First come named turns, each shown by rows before and after it. For each pair of rows after them, which turns, in which order, take the first row to the second? The first pair is done for you.
pedad (before => after):
[  6  -9  -2  11  19   3   5  -1   9   2  -6 -11  -1   2   0  12  14  -3
   3  11] => [ 15 -15   5   0  12  10  -3  -5   2  -2 -13   0  -6   5  -4   9  12  -3
  -1  -3]
[-28   0 -11   1  -2   3  20   1  15  12   8  -7  -9  -8   9  11  -2  -5
  13   6] => [-11 -13  -3 -15 -16  18   8 -11  -1   2  -1   5 -18  -3   1  14  -2 -12
   9 -24]
[ 19  -7   5  -2   7  12   4  -1  -3 -11  -4  -3  -3   0   6   6   7  -3
  -6 -11] => [ 16   7   4   6   3   3 -14  -3  -2  -9 -13   2  13   8  -6   2  -9   2
  -4  -7]
Lili (before => after):
[  0  16  16  -1  -1  20 -12  -5   5 -10  -9   3   4   4  -1  12 -11  -3
 -11 -25] => [ 14   4   8  -2   0  11 -15  -3 -19 -11 -15   7   3  17  -7   2  -7   4
 -14 -14]
[  9  -6 -16  -7 -35  16 -15  -1 -10   6 -21  30  -5  12 -37  -4  -8  -3
   8  -5] => [ -4   0 -11  -4 -38  23  -9  -3   9   9 -15  28  -6   2 -30   8 -11 -11
  10 -16]
[ -3 -13   3 -22   8  -8  12  -5  11   3  -8 -15 -15   6  -5   9  27  11
  -4   7] => [-15   3  13 -19   8   0  17  -5  23  -1   3 -17 -12  -8   1  15  16   2
 -12  -6]
[-14  11  -2   6  -8  -9  -5   0  16   3  -2   5   0   2  -6  14  -7  -1
   1   9] => [ -7  19   2   7  -1  -9 -10   4   7  -4  -1   5   3   3  -8   6 -14   1
 -11   9]
maves (before => after):
[ -6  11   6   5   5  -2 -13   5  11   7 -12  -6  16   1  -8  -1 -18   5
   2  -1] => [ 12  -5   0   5  19   0   0   8  10   6 -14 -13   9  -2   2   3   0   5
   5   6]
[ -6   3   3  13   1  -7  14   4   1   9   2 -10   2   0 -14  -9   7   5
 -10   2] => [-10  10   6  13  -1  -1  10  -1   9  11  -3  -6   5  -1 -13   0   2   2
  -9  -7]
[ 12  -7 -12   3  22  -4  13   5   8   4  -5  -3  -4  -8   4   9  14   0
  -1  11] => [-15   9  -9   3   1 -15   0   9  -6   3   9   2   0  -5 -10 -15  -8   0
  -7  19]
[19  1 -8  8 10 -8 -1  6 -1  3 -8 -9 11  6 -4 -4  1  6 -2 17] => [  5  13  -1   9  -2 -10 -10   4   2   3  -8  -5  13   6 -12 -11  -9   6
  -3  14]
Sok (before => after):
[-22   2  -2  -9 -15  16 -15  -2  12  22  -4   7  -5  -1  -6  14 -12  -3
  22   7] => [ -5  21  -3  -1   0  12 -28   2   4  10 -11   4   7   8 -14   6 -27   3
   7  13]
[ -8   6   5   0  -1  -7 -16   2   3  -7   0   3  10  -2  -2 -10 -16   3
  -5   5] => [ -2   3   2  -4   5 -10  -7   5  -8  -8   9  -2   4   0  -1 -16 -11   4
  -7  10]
[-15  -8   6  -7   5 -12  23  -4  -1  -5   9 -26   2  -6  -3  18  13  -6
  16  15] => [-22   2   9  -2   0 -11  13  -8  14  -1   1 -23  12  -4  -7  25   5  -7
  20   9]
[-22 -21 -12  -5 -10 -10   8  -7  12  13  -2  -1 -12 -12   1  11  20  -5
  27  10] => [-20   6  -7   7 -11 -11 -14  -9  27  14 -18   1   9  -5  -7  19  -4  -3
  24   1]
Then:
Each pair is 2 to 4 turns apart.
[ 23  13  -7  14  25  10  -6  22  -9 -15  15   3   9   5   2  -8  -6   3
 -38   6] => [-25  17   2   3 -13  16  -9  13  -2  -8  26  19   4  -8  -5 -10 -16  -7
 -29 -10]	Sok maves
[  9  -8  -7  12   1  -4  -2  -3   9  18 -17   3   2   8  -2  14   9   5
  17  14] => [  2   9   1  15   3   2  -1  -2  20  13 -11   1   7  -2   2  21  -1  -1
  11   3]	Sok Lili
[ 15  -2 -18   4   7 -21 -20   1  20  -8 -27   2  21  25   4   4  -3  15
   0  16] => [ 10 -21 -20  -3  18 -21  11   8  12 -12  -3  -8   3   7  22  -2  23  10
   2  26]	maves pedad
[  2  11  -3  12   4 -15  -8   0   7  11 -12  -7   6  23 -33   4   0  13
   5  23] => [ 10   6  -8  13   7 -14  -4   1   5  11 -13 -11   7  24 -28   7   8  14
   7  24]	maves maves
[ -4  18  14 -10 -17   6 -11  -4 -29 -24   5   9   7   7 -13 -21 -22   8
  -9  -3] => [-11 -21   1 -19 -28   2  10 -10 -29  -8   3  11 -10   8 -10 -13   9  10
  13  10]	Sok Lili
[-14  10   8  14  -4  -3   4   7  16   3   1   4   4  -9  -5  17   7   0
  14  -9] => [ -8   3   5  15   3  -6  11  10  15   5   1  -1   0 -10   0  18  18   3
  12  -4]	maves Sok
[ -7  -6 -11   7   6  -6   6  -1  10   8  -6  -3   3   1   3   5   7   6
  13  20] => [ 12   3  -3  10   8  -1 -11  -4   4  -4 -20   2  12  10  -5   8  -8   5
   2   5]	pedad Sok pedad Sok
[ -2  -2  -5   4  -7 -19   3  -4 -36  11  15   7  -4   8 -14 -22  -9  15
  -9  27] => [ -9  17  -1  13 -15 -16 -16  -7 -17  11   1   9  13  11 -20 -12 -25  19
  -6  16]	Sok Sok Sok Sok
[ 23   0 -13  -9  31   4   5   1   7   0   1  -7   4  -7   2   1  -2  -7
  -2   5] => [ 23 -10 -11 -19  20  12   5  -5   0  -2   2  -1  -5  -4   0  -2   4 -11
  -3  -3]	pedad Sok
[-10  23   3   3  -2  -6 -13   4 -10  -5   7  -2   6  -1  -8 -14 -25   4
  -6   3] => [ -5   6  -1  -7   3  -4   7   9 -28  -8  19  -6 -10  -6   3 -21  -6  -3
  -7   6]	Sok pedad
[-28  16   5  12  -1 -11  11  10  29  16   7  -5  14 -19  11   3  -8 -12
   3   7] => [-10   9   1  17  15 -10  13   9  32  16   0 -11  16 -15  15  11   0  -6
   2  10]	maves Sok
[ 10   3  -4   9   2  -8 -14   0  -3   3 -10   2  13  14 -12  -5  -6   7
   3   8] => [  2 -15  -3  -5  -7  -4   3   0 -19  -1   8   2  -5   5  -7 -14   7   5
   1  10]	Sok maves Sok Sok
[-16  -5 -18  -9  -1  -8  15  12 -12  20   5  -2   7   3 -10 -15   9  20
  15  38] => [-15 -17   1 -33 -19  23  23  -2  -5   8   5   9  -9 -12   2   6  17  -2
  10 -15]	Lili pedad
[ 14   6 -15   4  19 -14 -16 -24  16   9 -15   4  12  -7  -6   2  -4   2
  16  19] => [ 29   2  -8  -8  34  -7   4 -14  -9 -11   8  -4  -5 -19   7 -10   3  -7
  -5  10]	Lili Lili Sok pedad
[  2  -1  -8   6  -5 -11 -14  -2 -12   6  -8   1   7  14  -9 -11   0  11
   6  19] => [ -9 -13 -10  -3 -14  -8  -2  -2  -7  10  -5   6  -1   9  -3  -7  10   6
  12  17]	Sok Sok
[ 12 -10  -9   0   9 -10  13   4 -23  -5  11  -8  -8   1   0 -21  10  13
  -8   7] => [ 11   4   3  -6  -6  -2 -13  -3 -26  -9  -1   2   0   7 -12 -23  -9   6
 -17 -15]	pedad maves Sok
[  7   5  10   1  23   9  16   5   3 -13  17 -29 -11 -20  28  -4   5  -8
  -3 -18] => [-14   5   8  -2   9  -1  17   8  -7 -10  32 -25 -16 -19  22 -24   4  -4
  -1  -5]	Sok maves
[ 10 -37  -2 -11  -5   4  -6 -18 -12   1 -10  11 -11   2   1   0  19  -2
  10  -6] => [  5 -15   6   0  16  12  10 -10  23   0  -7  -3  -2 -15  17  22  14 -11
   5 -14]	Lili pedad maves Lili
[-18  15   3   9  -6   0 -13 -10  15   7   2   4   6   1  -8  -4 -13   2
   6   7] => [ -4  -2  -5  10   2  -6 -13  -5   0   8  -6   1   3  13 -11 -12  -3  10
   9  24]	Sok Lili
